In the rows, zero is written as 128.
Each path below is one point turned by a fixed rotation once a step. After each direction that follows a path, write how fast that rotation turns it, in degrees a step (0 if it stays still).
Each turn is a multiple of 5 degrees from 10 to 175, or 0.
Each row of a path follows its step; steps can be skipped.
Rotation 1:
step 0: [138 127 132 134 129 128 138 133 132 141 126 135 135 128 122 138 127 127
 134 119 127 139 119 138 131 137 121 123 140 133 130 126 115]
step 1: [123 120 130 120 131 132 135 116 123 120 121 136 126 141 127 133 134 112
 122 135 124 142 130 121 135 127 135 126 124 123 131 118 126]
step 2: [123 123 130 140 130 138 137 141 138 130 127 134 133 117 124 116 131 122
 134 130 135 135 126 137 118 137 135 117 128 126 132 126 128]
step 4: [123 130 127 138 118 128 137 133 132 142 119 123 144 124 135 130 125 133
 120 125 129 148 122 132 128 125 135 126 131 129 131 131 130]
step 5: [135 112 129 116 122 145 131 134 128 120 126 135 127 133 128 138 129 122
 130 126 130 135 123 124 132 124 130 137 129 130 120 127 113]
step 6: [133 123 124 146 123 119 132 131 132 139 120 137 127 134 119 127 133 122
 127 129 134 135 125 123 135 134 135 118 128 127 142 122 123]
step 7: [115 124 132 117 129 138 139 124 124 122 136 126 123 133 129 126 127 117
 138 128 136 136 126 125 122 130 146 136 126 134 133 122 129]
step 9: [121 124 132 122 120 139 132 128 128 136 128 136 122 136 142 134 129 124
 124 137 136 136 122 126 134 118 123 141 131 140 133 133 133]
step 11: [124 116 137 133 119 129 131 132 117 125 136 133 121 134 127 138 133 114
 133 125 143 129 138 125 133 127 129 138 126 123 133 130 119]
step 12: [129 125 124 124 126 120 130 125 137 141 138 126 133 120 130 122 124 128
 126 133 133 132 124 125 129 139 140 122 125 132 145 114 121]
[124 126 126 128 130 130 127 131 125 128 126 129 131 127 127 130 126 128
 129 130 133 129 126 130 134 129 129 128 130 128 128 122 129] | 0
[128 127 126 128 128 130 126 132 127 125 128 124 129 128 130 129 130 126
 128 128 129 127 125 130 120 129 131 127 128 127 122 128 126] | 130
[124 127 125 129 129 124 128 128 133 131 127 129 130 129 127 124 127 130
 127 126 128 128 130 128 125 124 126 127 130 127 127 124 123] | 175
Rotation 2:
step 0: [129 130 121 122 118 139 133 128 115 128 128 132 131 137 132 127 136 126
 126 132 126 112 124 136 121 138 132 136 143 128 139 140 121]
step 1: [145 130 125 124 119 133 136 132 134 117 120 125 133 118 128 120 126 126
 132 142 119 125 127 129 126 125 127 118 139 130 137 125 144]
step 2: [125 138 119 123 134 136 137 113 124 121 124 143 126 116 116 133 115 121
 137 126 131 128 120 123 124 131 135 125 129 124 138 127 127]
step 3: [141 138 131 109 135 124 125 128 135 122 122 144 124 132 126 125 139 127
 133 128 127 116 135 127 117 127 125 138 131 119 127 131 122]
step 5: [137 134 116 123 125 140 131 135 132 133 128 140 142 116 125 132 127 127
 122 134 114 127 132 122 124 134 128 128 133 143 142 132 128]
step 6: [126 144 137 118 126 130 138 129 122 117 126 139 129 119 116 130 129 125
 136 126 126 132 135 124 131 126 114 124 128 118 136 125 143]
step 8: [140 130 138 131 130 122 135 134 140 123 126 136 121 121 141 126 128 126
 128 141 127 123 131 121 115 133 122 139 135 139 130 130 140]
step 9: [123 126 117 137 127 134 148 132 122 127 141 142 129 121 117 136 126 124
 127 124 124 128 124 114 120 127 127 134 135 129 131 135 133]
step 10: [122 140 128 109 122 128 132 133 141 119 125 133 145 122 125 130 133 127
 124 126 112 121 133 119 128 125 121 132 127 121 121 134 129]
step 11: [114 137 137 122 119 119 135 127 122 121 125 127 118 118 132 132 112 140
 134 127 129 119 125 125 126 135 120 137 139 129 130 126 131]
[128 130 129 131 132 130 130 126 126 125 127 123 124 128 129 131 127 128
 128 130 125 125 130 129 128 124 123 128 125 128 129 129 129] | 155
[124 130 129 129 130 131 126 129 124 125 130 129 126 128 128 125 125 127
 127 130 129 133 126 128 126 127 127 129 133 127 124 125 129] | 155
[129 130 129 128 129 132 130 131 126 130 128 129 127 134 123 129 132 129
 129 126 131 128 130 128 130 126 129 131 129 125 128 130 131] | 115
[128 130 132 129 130 127 129 125 130 129 129 125 126 127 127 122 130 131
 128 127 130 128 129 129 126 132 126 131 129 128 129 131 123] | 90
Rotation 3:
step 0: [127 128 128 128 120 131 134 125 125 120 130 131 141 132 102 127 132 125
 130 118 137 133 142 134 121 134 131 126 131 118 134 130 133]
step 1: [120 124 130 129 110 123 130 123 126 117 131 120 136 135 123 128 138 119
 136 123 125 121 131 148 133 119 123 134 131 130 127 134 128]
step 3: [129 130 117 126 126 123 130 120 122 111 134 120 131 125 122 138 119 127
 143 123 125 134 130 129 143 125 131 144 127 123 130 137 131]
step 5: [127 132 121 135 130 129 134 107 124 134 126 135 138 134 119 137 126 117
 143 126 121 133 134 128 124 117 136 128 132 123 121 132 126]
step 6: [106 125 132 125 126 127 126 129 128 124 124 122 136 127 119 149 119 127
 137 131 126 124 133 136 119 119 130 128 131 117 123 124 127]
step 7: [124 126 123 126 125 120 109 128 134 132 123 127 133 131 116 127 123 112
 134 124 122 132 142 125 132 111 123 135 126 120 127 122 126]
step 8: [118 131 128 120 124 129 123 121 125 122 122 119 140 126 109 124 122 127
 128 126 137 124 133 120 129 121 143 138 136 124 140 131 128]
step 9: [127 113 118 123 122 129 127 128 123 126 126 125 134 122 103 126 129 117
 130 124 119 119 128 136 128 123 122 130 130 131 130 143 124]
step 11: [127 117 128 129 121 134 131 126 119 104 126 136 130 129 119 133 126 125
 134 116 120 128 138 140 135 123 135 134 126 123 127 122 134]
step 12: [130 130 134 125 126 135 124 128 133 125 140 119 125 142 119 141 129 120
 139 117 129 122 133 137 136 122 126 141 131 128 139 124 121]
[130 128 129 129 132 131 126 128 129 124 127 127 128 125 124 134 130 130
 129 128 128 127 128 127 125 133 130 129 127 127 127 132 130] | 125
[128 133 129 128 127 126 129 124 126 129 129 130 133 127 129 128 127 127
 127 125 130 133 129 124 129 132 132 127 127 127 130 128 130] | 140
[126 126 126 121 129 126 125 123 128 124 134 129 128 129 126 129 129 127
 128 127 128 128 128 127 128 126 128 124 130 129 126 127 127] | 0
[131 129 130 125 127 132 130 128 126 128 129 133 125 130 130 132 124 129
 131 128 124 128 126 128 132 127 129 128 128 131 130 129 130] | 45
[130 128 130 125 127 128 124 125 129 132 126 127 131 126 125 128 124 132
 127 131 124 127 127 127 126 126 128 127 127 127 127 126 130] | 35
